500 stands for zero in the data rows.
Here are some points, one per row:
tensor([626, 744, 414, 414, 492, 405, 493, 535, 499, 547, 422, 593, 274,
        467, 238, 548, 494, 304, 591, 538, 542, 603, 440, 533, 538, 601,
        618, 625, 452, 474, 581, 704])
tensor([708, 289, 351, 521, 354, 457, 582, 387, 397, 530, 398, 139, 572,
        411, 565, 653, 429, 440, 528, 523, 480, 637, 761, 764, 607, 386,
        286, 448, 672, 385, 600, 591])
tensor([530, 349, 614, 581, 365, 483, 545, 452, 510, 635, 515, 656, 573,
        534, 684, 258, 470, 314, 351, 475, 446, 527, 667, 560, 388, 592,
        324, 299, 468, 414, 528, 412])
tensor([334, 696, 254, 393, 474, 439, 509, 350, 519, 525, 572, 631, 389,
        499, 347, 600, 404, 307, 587, 564, 381, 429, 332, 706, 636, 714,
        548, 498, 408, 368, 638, 531])
tensor([604, 724, 437, 460, 372, 432, 480, 594, 500, 455, 447, 276, 532,
        541, 587, 783, 459, 451, 474, 504, 566, 618, 374, 236, 377, 502,
        466, 478, 432, 560, 393, 589])
tensor([317, 530, 582, 486, 603, 614, 411, 384, 564, 410, 563, 382, 372,
        376, 379, 693, 555, 456, 519, 510, 483, 474, 456, 544, 703, 371,
        355, 600, 683, 580, 489, 478])
tensor([524, 313, 548, 568, 612, 493, 466, 345, 552, 434, 472, 671, 318,
        460, 827, 351, 471, 495, 566, 585, 390, 327, 634, 576, 264, 749,
        455, 538, 452, 374, 239, 581])
tensor([448, 439, 545, 762, 376, 527, 758, 357, 440, 568, 625, 738, 703,
        580, 625, 351, 573, 350, 551, 499, 443, 391, 535, 458, 262, 534,
        401, 252, 584, 635, 198, 402])
tensor([562, 758, 337, 465, 523, 573, 364, 601, 472, 633, 648, 442, 512,
        474, 552, 546, 479, 319, 449, 599, 513, 556, 518, 617, 600, 491,
        654, 721, 489, 533, 345, 564])
tensor([750, 462, 494, 540, 278, 604, 505, 401, 466, 539, 650, 580, 753,
        515, 379, 376, 284, 648, 334, 283, 513, 122, 662, 479, 638, 374,
        288, 317, 368, 431, 497, 543])
tensor([622, 497, 321, 557, 482, 503, 381, 560, 553, 490, 484, 466, 466,
        507, 378, 693, 713, 510, 565, 504, 173, 569, 483, 459, 398, 454,
        648, 384, 606, 590, 497, 445])
tensor([715, 602, 413, 571, 438, 642, 401, 417, 566, 461, 390, 488, 772,
        466, 585, 375, 607, 481, 399, 288, 438, 374, 582, 345, 559, 578,
        295, 542, 459, 608, 692, 438])
tensor([350, 567, 298, 391, 475, 511, 547, 524, 527, 481, 662, 545, 459,
        493, 426, 464, 500, 302, 540, 499, 434, 612, 430, 601, 498, 447,
        709, 689, 369, 717, 395, 493])
tensor([467, 555, 588, 386, 663, 334, 630, 598, 518, 560, 542, 543, 515,
        563, 134, 486, 587, 544, 596, 493, 328, 597, 464, 315, 427, 647,
        605, 460, 445, 595, 609, 557])
tensor([192, 642, 663, 526, 538, 667, 428, 343, 263, 563, 652, 416, 522,
        514, 484, 337, 441, 608, 370, 483, 656, 594, 676, 499, 164, 392,
        499, 518, 642, 526, 566, 705])
tensor([453, 485, 683, 593, 566, 434, 395, 443, 631, 495, 369, 708, 584,
        592, 671, 444, 439, 506, 520, 499, 473, 425, 541, 571, 613, 503,
        605, 426, 294, 100, 257, 464])
tensor([313, 576, 571, 510, 578, 462, 404, 465, 309, 288, 536, 743, 625,
        545, 545, 500, 475, 461, 662, 563, 503, 518, 461, 520, 575, 497,
        216, 385, 283, 319, 337, 572])
tensor([637, 480, 667, 472, 449, 428, 496, 286, 448, 402, 447, 680, 544,
        496, 487, 439, 406, 506, 532, 578, 519, 374, 504, 481, 669, 499,
        635, 586, 386, 515, 238, 459])
tensor([569, 423, 536, 359, 398, 493, 576, 701, 410, 473, 436, 484, 396,
        420, 666, 502, 499, 341, 525, 525, 293, 692, 317, 271, 444, 443,
        474, 283, 534, 442, 442, 345])
tensor([652, 587, 402, 478, 325, 660, 585, 390, 490, 576, 335, 444, 463,
        464, 545, 520, 446, 609, 679, 603, 656, 652, 671, 812, 580, 466,
        373, 172, 617, 640, 730, 515])
tensor([492, 685, 634, 505, 551, 414, 532, 476, 540, 442, 388, 405, 584,
        440, 592, 587, 666, 592, 384, 464, 637, 425, 469, 587, 417, 366,
        498, 513, 795, 544, 488, 588])
tensor([518, 787, 356, 460, 470, 359, 489, 555, 555, 520, 523, 619, 542,
        606, 313, 409, 616, 373, 400, 381, 482, 480, 500, 682, 467, 467,
        498, 722, 379, 463, 628, 520])
tensor([708, 215, 479, 625, 557, 490, 487, 401, 551, 478, 591, 734, 438,
        433, 677, 546, 498, 483, 549, 437, 577, 391, 390, 523, 444, 481,
        523, 382, 399, 477, 459, 650])
tensor([252, 298, 690, 555, 526, 682, 421, 479, 408, 705, 540, 584, 490,
        347, 468, 592, 547, 609, 536, 410, 669, 574, 577, 695, 357, 281,
        517, 662, 481, 652, 504, 319])
tensor([593, 563, 522, 559, 511, 429, 638, 506, 432, 470, 325, 424, 390,
        463, 570, 489, 572, 614, 346, 591, 729, 330, 410, 649, 638, 513,
        419, 565, 615, 469, 608, 474])
tensor([580, 343, 358, 291, 541, 373, 487, 649, 582, 559, 256, 587, 448,
        487, 591, 573, 301, 573, 426, 585, 342, 574, 383, 279, 448, 439,
        604, 513, 607, 561, 637, 444])
tensor([378, 453, 684, 560, 620, 608, 367, 577, 448, 449, 515, 423, 461,
        594, 697, 618, 733, 605, 379, 428, 641, 418, 662, 523, 727, 465,
        470, 627, 646, 515, 583, 334])
tensor([503, 501, 550, 598, 818, 350, 474, 535, 421, 496, 608, 148, 487,
        502, 191, 324, 366, 531, 489, 349, 398, 678, 575, 347, 486, 627,
        514, 505, 375, 724, 499, 491])
tensor([590, 213, 430, 391, 658, 576, 630, 549, 552, 497, 499, 295, 580,
        627, 383, 394, 436, 426, 621, 381, 515, 549, 432, 460, 542, 652,
        447, 557, 450, 575, 409, 340])
tensor([180, 673, 645, 601, 556, 530, 681, 663, 652, 515, 563, 263, 447,
        460, 773, 610, 575, 716, 444, 541, 557, 390, 607, 438, 684, 454,
        379, 573, 598, 442, 715, 557])
tensor([323, 613, 468, 510, 492, 509, 595, 681, 587, 290, 239, 472, 466,
        456, 364, 724, 430, 604, 573, 570, 519, 504, 575, 379, 394, 447,
        499, 596, 838, 369, 600, 399])
tensor([450, 837, 295, 501, 324, 459, 469, 535, 589, 565, 649, 358, 419,
        613, 432, 286, 525, 314, 494, 552, 670, 433, 379, 454, 677, 547,
        869, 580, 476, 690, 497, 459])
tensor([439, 183, 390, 353, 429, 463, 385, 724, 445, 453, 325, 567, 508,
        497, 561, 500, 501, 590, 462, 557, 382, 455, 412, 345, 350, 469,
        579, 399, 443, 549, 739, 667])
tensor([477, 270, 520, 473, 622, 588, 592, 443, 577, 556, 510, 249, 549,
        603, 205, 428, 577, 609, 476, 577, 477, 644, 444, 284, 552, 731,
        619, 517, 258, 472, 303, 415])
tensor([572, 409, 453, 505, 386, 502, 378, 536, 454, 550, 444, 489, 509,
        498, 660, 552, 364, 733, 528, 425, 329, 724, 305, 394, 452, 393,
        619, 470, 489, 388, 573, 444])
tensor([328, 398, 521, 417, 573, 520, 503, 571, 573, 507, 672, 472, 404,
        461, 397, 400, 613, 578, 536, 561, 790, 376, 500, 544, 631, 312,
        556, 558, 696, 519, 514, 589])
tensor([743, 339, 784, 565, 503, 487, 419, 488, 502, 382, 687, 785, 434,
        496, 520, 549, 450, 597, 520, 574, 557, 462, 372, 572, 296, 614,
        438, 542, 311, 289, 470, 422])
There is one direction along which these points spread out most. For each point below, how far along it does it lie, from 0 to 99? 50 is the average, and the first point above lies past it. One standard deviation of the points above along it is 16.
tensor([323, 613, 468, 510, 492, 509, 595, 681, 587, 290, 239, 472, 466,
        456, 364, 724, 430, 604, 573, 570, 519, 504, 575, 379, 394, 447,
        499, 596, 838, 369, 600, 399]) : 67
tensor([708, 215, 479, 625, 557, 490, 487, 401, 551, 478, 591, 734, 438,
        433, 677, 546, 498, 483, 549, 437, 577, 391, 390, 523, 444, 481,
        523, 382, 399, 477, 459, 650]) : 26
tensor([590, 213, 430, 391, 658, 576, 630, 549, 552, 497, 499, 295, 580,
        627, 383, 394, 436, 426, 621, 381, 515, 549, 432, 460, 542, 652,
        447, 557, 450, 575, 409, 340]) : 52
tensor([467, 555, 588, 386, 663, 334, 630, 598, 518, 560, 542, 543, 515,
        563, 134, 486, 587, 544, 596, 493, 328, 597, 464, 315, 427, 647,
        605, 460, 445, 595, 609, 557]) : 66
tensor([453, 485, 683, 593, 566, 434, 395, 443, 631, 495, 369, 708, 584,
        592, 671, 444, 439, 506, 520, 499, 473, 425, 541, 571, 613, 503,
        605, 426, 294, 100, 257, 464]) : 24
tensor([580, 343, 358, 291, 541, 373, 487, 649, 582, 559, 256, 587, 448,
        487, 591, 573, 301, 573, 426, 585, 342, 574, 383, 279, 448, 439,
        604, 513, 607, 561, 637, 444]) : 57
tensor([492, 685, 634, 505, 551, 414, 532, 476, 540, 442, 388, 405, 584,
        440, 592, 587, 666, 592, 384, 464, 637, 425, 469, 587, 417, 366,
        498, 513, 795, 544, 488, 588]) : 56
tensor([477, 270, 520, 473, 622, 588, 592, 443, 577, 556, 510, 249, 549,
        603, 205, 428, 577, 609, 476, 577, 477, 644, 444, 284, 552, 731,
        619, 517, 258, 472, 303, 415]) : 56
tensor([530, 349, 614, 581, 365, 483, 545, 452, 510, 635, 515, 656, 573,
        534, 684, 258, 470, 314, 351, 475, 446, 527, 667, 560, 388, 592,
        324, 299, 468, 414, 528, 412]) : 22
tensor([503, 501, 550, 598, 818, 350, 474, 535, 421, 496, 608, 148, 487,
        502, 191, 324, 366, 531, 489, 349, 398, 678, 575, 347, 486, 627,
        514, 505, 375, 724, 499, 491]) : 67
